Rotation paths and how fast each direction turns (degrees per step):
Each turn is a multiple of 5 degrees from 10 to 175, or 0.
Each row of a path follows its step; steps can be skipped.

step 0: -.09	-.16	.08	.07	.00	-.11	.15	.02	-.22	-.28	.23	.22	-.06	.02	-.01	-.20	.00	-.03	-.32	-.06	.02	.23	-.05	-.22	.09	.23	.26	-.05	.10	-.24	.22	.03	.00	.03	-.31	.03	-.17	-.16	.02
step 1: -.11	.04	-.11	-.13	.06	.20	.43	-.21	-.27	-.10	-.07	.17	.19	.06	-.11	.13	-.10	-.22	.04	-.01	.02	.17	-.13	-.04	.32	-.11	-.08	-.29	-.03	-.16	.00	-.09	.05	-.05	-.05	.27	-.10	.00	.20
step 3: .07	.06	.00	-.05	-.18	.26	.00	-.02	-.09	.01	.04	-.14	.05	.30	-.04	-.16	.14	.02	-.15	.24	-.03	-.33	.09	-.01	.02	.27	.05	.09	.23	-.21	.07	-.23	.19	.01	-.25	.34	-.09	-.01	-.18
step 4: -.06	.00	-.16	.18	-.06	-.16	.05	-.30	-.02	.08	-.12	.16	.14	.02	-.22	-.05	.24	.04	-.21	.00	.26	.23	.08	-.25	.09	.04	-.15	.22	.15	-.05	-.03	-.28	.16	.07	-.23	.17	.16	.19	.04
step 5: .07	.08	-.11	-.13	-.07	-.13	-.20	-.25	-.16	.00	-.06	.21	.20	-.15	.00	-.08	-.10	.44	-.09	-.29	-.27	-.10	.05	-.07	.10	-.01	.05	-.13	.04	-.21	-.11	-.15	.05	-.05	-.17	.16	.00	.04	.32
step 6: -.31	-.19	.05	-.29	-.16	.06	-.09	.12	-.04	-.09	-.01	-.06	-.07	-.11	.09	.06	-.26	.21	-.13	-.07	.01	.06	-.07	.10	.18	-.02	-.09	.00	.29	-.20	.04	-.03	.10	.38	-.06	.39	.15	-.07	-.04
step 8: .04	.08	.00	-.10	-.01	.18	.07	-.43	-.05	-.02	-.39	-.02	-.03	-.16	.11	.10	.03	.00	-.20	.20	.05	-.15	.27	-.10	.40	.14	.10	-.03	-.09	-.08	.10	-.03	-.03	-.11	.05	.06	.29	-.13	.08
step 9: -.02	-.04	.19	-.11	.07	.02	.08	-.38	-.28	.06	.15	.11	-.10	-.13	.36	-.10	.20	.33	.01	.18	.06	-.13	-.05	-.12	.00	.19	-.06	.01	.24	-.03	-.15	.16	-.07	.22	.02	.08	.07	.17	-.02
step 10: -.28	-.22	-.15	.11	-.11	.10	-.03	-.27	-.20	.03	.16	.16	.12	.13	-.17	-.09	-.14	.12	-.11	-.10	.26	-.41	-.03	.09	-.12	.20	-.28	-.07	-.01	-.11	-.08	.16	.02	-.04	-.01	.13	.14	-.14	-.11
step 11: -.19	-.09	.11	.22	-.03	.01	-.20	-.46	.00	-.07	-.09	-.03	.35	-.02	.01	-.27	-.12	-.09	-.05	-.28	-.07	.25	.12	.00	.20	.00	-.07	.06	.08	-.15	.21	.12	.01	.10	.06	.01	.11	-.02	-.25
step 12: .08	-.12	.28	-.03	.22	-.03	-.34	-.21	-.26	-.19	.07	.04	-.02	-.29	-.04	.07	-.17	-.12	-.08	-.02	-.07	.04	-.05	.05	.22	.38	.08	-.26	.02	-.05	.08	-.09	-.10	-.08	-.17	.23	-.16	.09	-.08
Directions:
-.05	.10	-.10	-.10	-.02	.02	.00	.06	.00	-.04	-.08	.04	-.05	.03	-.04	-.03	.00	.05	.02	.01	-.05	.05	.01	-.01	-.05	-.01	.05	.10	.05	-.01	-.03	-.09	.06	-.05	-.02	.07	.02	.06	.04
25
-.05	.02	.07	.04	.08	-.05	.00	.01	.00	.02	-.05	.07	-.02	-.07	.01	.04	.06	-.02	.00	-.03	.01	.09	-.03	.00	-.10	.05	-.05	-.04	.05	.05	-.15	-.06	-.05	.02	-.03	.00	.00	.03	-.08
145
.01	.05	.09	.04	.01	.00	.02	-.01	.11	-.09	.00	.02	.10	.06	-.01	.04	.02	.06	-.01	.01	.07	.05	.02	-.01	-.08	.05	.04	.04	-.04	-.01	.11	-.05	-.05	-.02	.04	.08	.02	-.07	-.03
95
.03	-.03	-.05	-.03	-.01	-.09	.11	-.06	-.03	-.06	.05	.04	.01	-.02	.06	.03	.07	.06	-.01	.01	-.03	.00	-.09	.04	.03	.02	.01	.03	-.08	.09	.01	-.02	-.05	-.01	-.12	-.02	.07	.01	.05
85
-.02	.03	-.08	.04	.03	.05	.03	-.09	-.02	.03	-.03	-.07	.12	-.01	.01	.00	-.10	-.01	-.06	.02	.02	.11	.06	.05	-.03	.00	.00	.01	-.03	.05	-.05	-.07	.00	.01	.01	-.09	-.04	-.03	.09
110

step 0: -.15	-.03	.17	.13	.20	-.22	-.20	-.08	-.17	-.29	.24	-.08	-.03	-.06	.11	.12	.06	-.20	.12	.05	.10	-.23	-.15	.07	-.05	-.20	-.25	-.21	.18	.01	-.11	-.11	.01	.11	-.02	-.16	.09	.02	-.14
step 1: .17	.04	.25	-.04	-.08	.17	-.32	-.09	-.06	-.20	.16	.16	-.04	-.04	-.11	-.04	-.12	-.07	.10	-.04	-.34	-.17	.09	.21	-.14	.00	-.05	-.27	.04	-.08	.17	-.24	.13	.21	.06	.05	.08	-.07	.11
step 3: -.01	.01	.19	.00	.29	.08	-.13	.22	-.05	-.05	.21	.13	-.10	.01	-.02	.04	.10	-.01	.13	.18	.21	-.10	-.16	-.19	.00	-.15	-.06	.05	-.13	.23	-.06	-.18	-.14	.33	-.02	-.17	.12	.26	-.21
step 4: .13	.04	.16	.12	.15	-.11	-.14	-.14	.02	-.14	.15	.14	-.04	-.10	-.13	-.12	-.14	-.01	.32	-.04	-.02	-.16	.16	.10	.12	-.14	-.01	-.01	-.20	-.12	-.01	-.08	-.16	.21	.26	.04	.39	.12	.17
step 5: .17	.10	-.06	.15	.00	.21	.05	-.26	-.15	-.09	.06	.01	-.16	-.16	-.14	-.12	-.03	.06	-.13	-.07	-.25	-.15	-.07	-.29	-.06	-.02	.04	-.26	-.04	-.11	-.09	.05	-.21	.17	.40	-.11	-.07	.05	.12
step 6: .10	.04	.15	.01	.26	.24	-.09	.12	.04	-.17	.30	-.08	.00	.06	-.15	-.02	.19	.30	.03	-.17	.07	.03	-.05	-.26	-.13	-.05	.19	-.07	.05	.33	.14	-.02	-.27	.01	.03	-.21	-.05	-.01	-.02
step 7: .04	-.05	.19	-.07	.17	.19	-.23	-.04	-.01	.08	.09	.11	-.01	-.18	-.17	.07	.14	.07	.15	-.03	.08	.12	.07	.08	.06	.09	.30	.32	.08	.12	-.14	-.03	-.15	-.01	.28	.08	.40	.05	-.02
step 9: .04	.18	.01	.14	.25	-.20	-.11	-.16	.00	-.17	.28	-.11	.03	.08	-.26	-.02	.07	.25	-.23	.17	.15	-.04	-.11	-.20	.04	-.03	.01	-.18	.22	-.03	.06	.02	-.15	-.27	.17	-.10	-.01	-.15	-.07
step 10: -.14	-.04	.14	-.04	.11	.17	-.14	-.03	-.12	-.05	.27	-.14	-.11	-.16	-.31	.07	.12	.27	-.09	-.20	-.03	.16	.00	.17	-.04	.02	-.02	.08	.16	.01	.11	-.11	.27	-.05	.21	.07	.21	-.30	-.09
step 11: -.22	-.12	.27	.14	.16	.24	-.14	-.28	-.12	.32	-.22	.05	-.02	-.02	.06	.15	-.14	.06	-.16	-.10	.06	-.06	-.10	.10	-.16	-.10	.14	-.07	.19	.13	-.09	.00	-.08	-.01	.09	.15	.09	-.29	-.02
step 12: .01	.29	.16	.06	.11	.05	-.25	-.14	-.12	.23	.20	.10	.10	.26	.03	-.03	-.16	-.02	-.07	.27	.19	-.06	-.22	-.04	.04	-.08	-.02	-.17	.24	-.01	.05	.10	.05	-.07	-.01	-.05	.07	.02	-.36
Directions:
-.07	.02	-.03	.03	-.03	.06	.09	.04	-.09	-.02	.05	-.05	-.05	-.05	.02	.07	.06	.01	-.05	.06	-.01	-.07	.01	.03	-.06	-.01	-.05	-.04	-.03	.08	-.05	.09	-.03	.02	-.04	.10	.05	.03	.04
135
.02	-.02	-.03	.05	.05	.04	-.04	-.03	.01	.02	.02	-.10	-.07	.06	-.03	.07	-.02	.00	-.03	-.01	.04	.01	.08	.02	.00	.10	-.02	.09	-.06	.01	.02	.04	-.08	-.11	.11	.02	-.05	-.02	-.04
25
-.03	-.01	-.01	.15	.05	-.05	.03	.03	.00	-.04	-.06	.04	-.07	-.01	.00	.10	-.02	-.08	-.02	-.05	.04	.02	-.04	-.05	-.09	-.01	.08	-.03	.00	.04	-.01	-.06	-.01	.05	-.03	-.04	-.09	-.03	-.03
130
-.04	-.06	.00	.01	-.03	.07	.08	.00	-.03	.10	.01	.03	.00	.08	.09	-.04	-.08	-.03	-.08	.01	-.04	.00	-.02	-.11	.00	.00	.00	-.09	-.02	-.02	-.03	-.04	-.02	-.08	.06	-.05	.02	-.01	.08
115
-.03	.06	.09	.03	.04	.04	-.04	.07	.11	-.03	-.04	-.06	.03	-.12	.07	.02	-.06	.04	-.06	.03	-.01	-.01	-.03	.01	-.04	-.04	.02	-.01	-.02	-.03	.02	.04	.08	-.05	.08	-.03	.00	.10	.01
0
.00	.03	-.03	.01	.00	-.07	-.03	.02	.07	.04	.05	.08	-.05	.03	.08	-.09	-.01	-.04	-.02	.02	.10	-.04	-.10	-.02	-.03	.01	.03	.08	-.07	-.01	-.04	.01	-.02	.00	.01	.13	.06	.03	-.05
80
.00	.02	.00	.03	-.03	.04	.07	.07	.04	.01	.09	.01	-.01	.03	.02	-.01	-.14	.07	.04	-.13	.01	-.05	.06	.00	.04	-.06	.00	.01	-.02	.05	.12	.02	.03	.03	-.05	.03	-.01	-.04	-.03
160
